Rotation paths and how fast each direction turns (degrees per step):
Each turn is a multiple of 5 degrees from 10 to 175, or 0.
Each row of a path follows its step; steps can be skipped.
path 1
step 3: [ 14 -12 -12  -5   7   5   5   2   6  -5 -15  11  13  11   7   7  -2  -3
 -19  20  10   4   9  -6  -1 -24  11  -6  31 -15 -12  26  15  27  17  -2
   9  -6 -24  -6 -32   6   6 -16]
step 4: [  5   9  -7 -22   6  16  -8  -9  -5   3  17  -1  27   3  16  14 -10  11
 -33 -18   1 -20  -1 -10  -3 -12  -5   6  -3 -12   8 -20 -27  14  -2 -11
  -7  28  -5  17  22  -3   2 -17]
step 7: [ 30  16 -18   8  18  -3   3 -18   8 -17  -6 -15  11  11  15  -3 -30   9
  -3  18  17   6  -3   4  -5  -4  -1  16  15  11  -9   3  -7  20  16  11
 -22  15  14   2 -22  -8 -18 -12]
step 12: [  0   3  -5  -9 -15  23   0  -6   9 -21   4 -15 -19   3 -14  11   2  -6
 -25  16 -19 -28  23  -5   5 -14  17   7 -13  16   5 -11   3 -19  22  13
   1   1 -10 -12   2 -15 -23 -18]
step 13: [-17   1  -2 -19  -9   0 -18  -4   2   7  -6 -28   3  -9  16  24   2  27
   7   2   4   9  12 -10   5  19 -24  16 -14 -14  -7 -14  -8   2  11  12
  10 -37  -7   1 -21  -2  14  -1]
step 14: [ -7  -3  -1  19  -7  -8 -18   2   2  35 -11  20   1  -3  18   1 -13  -5
  17   6  13  16  -4   8 -14  -1 -23   2 -10  -8 -16  21 -25 -20 -22  -4
   0  26  -5   0  -9  -9 -22  -8]
step 15: [  9  -7 -33  20  23  -1  22  -4  -7  -9   7   9  -2 -26 -10   1  12 -20
 -13  21 -17  15  -6   4  18   1  11  -5  15 -12   3  22   5  -4   9  -8
  -7   6 -24  -4   4 -20  -9 -19]
step 17: [-14 -12   3   4  -9 -12  -6  11 -11   2  12 -21  -4   9  25  16 -15   5
 -11   2  11   2   3  23   2 -21 -16  16  -7  12  22 -25 -11 -29 -16   2
  18 -12   3  12 -27  12  -2   4]
step 29: [-23  -1 -15   1  -1   1  -4 -25  33  -7  -9 -25  11   8  22  27 -28 -10
  -9   2   0  -2  -8  14  -9  -8 -13  12 -14   4   3  -6  -4 -13 -17  16
 -26   8  15  -1   0 -11   2   6]
step 30: [-18   1  -1  -1   3  -8  18   7   0   8 -11  -6   7 -14 -22   0 -20   0
  19  16  -4   0   9  23  11   9 -10  11  -7  19  -2  12 -23  -8  33  11
  10   2 -14 -16  -8   8 -15 -36]
Speeds:
[ -1   1  -4  -4   5   0   5  -4  -4  -2   1  -1   3   9   0  -1  -6   0
   1   3 -10   3   4  -6   3   6  -8  -2  -1  -1 -10  -4   4  -3  -5  -6
  -4   2   3   0   1   3   2   2] : 160
[ 5 -1  2 -1  1 -1 -6 -2  8  3  4 -6  4  3  2 -6 -4 -1 -4 -2  7  4  1 -7
  7  0  1 -1  0  4 -3 -1  1  3 -2  5 -1 -4 -5 -1  2 -9 11 -1] : 115
[-1  3  0  3  5  7  0 -5  2 -3 -4  0 -2  4  5  8  7  5  4  0 -7 -4  7 -5
 -2 -1  5 -3  6 -5  0  4  3  5  3  6 -1 -6 -1  6 -1 -4  3  3] : 115
[ 3  0 -8 -1 -5  1  4 -3  3  0  6  0  2 -2 -1 -4  5  5 -3  1 -6  2 -6 -1
 -2  5 -6 -1 -3  6  1  0 -7  7 12  2 -3 -4  4  7  3  2  0 -5] : 125
[-10   3  -1   5   1   1  -1   0  -1   4   0  -5  -5  -3   1  -4  -1   5
   5   0  -4   7  -1   7  -1  -6  -2   1   6   8 -10   8  -4   5  -2   0
   4   2   1  -2   2   0   6   0] : 90
[-2  0  2 -2 -6  1  5  2  6 -3  8 -4 -4 -3  0  4 -8  8 -5  0  0 -6 -6 -3
  0  0  4  7  1 -5 -6  3  1 -5 -1  0  5 -2 -3  5  7  3 -1  8] : 90
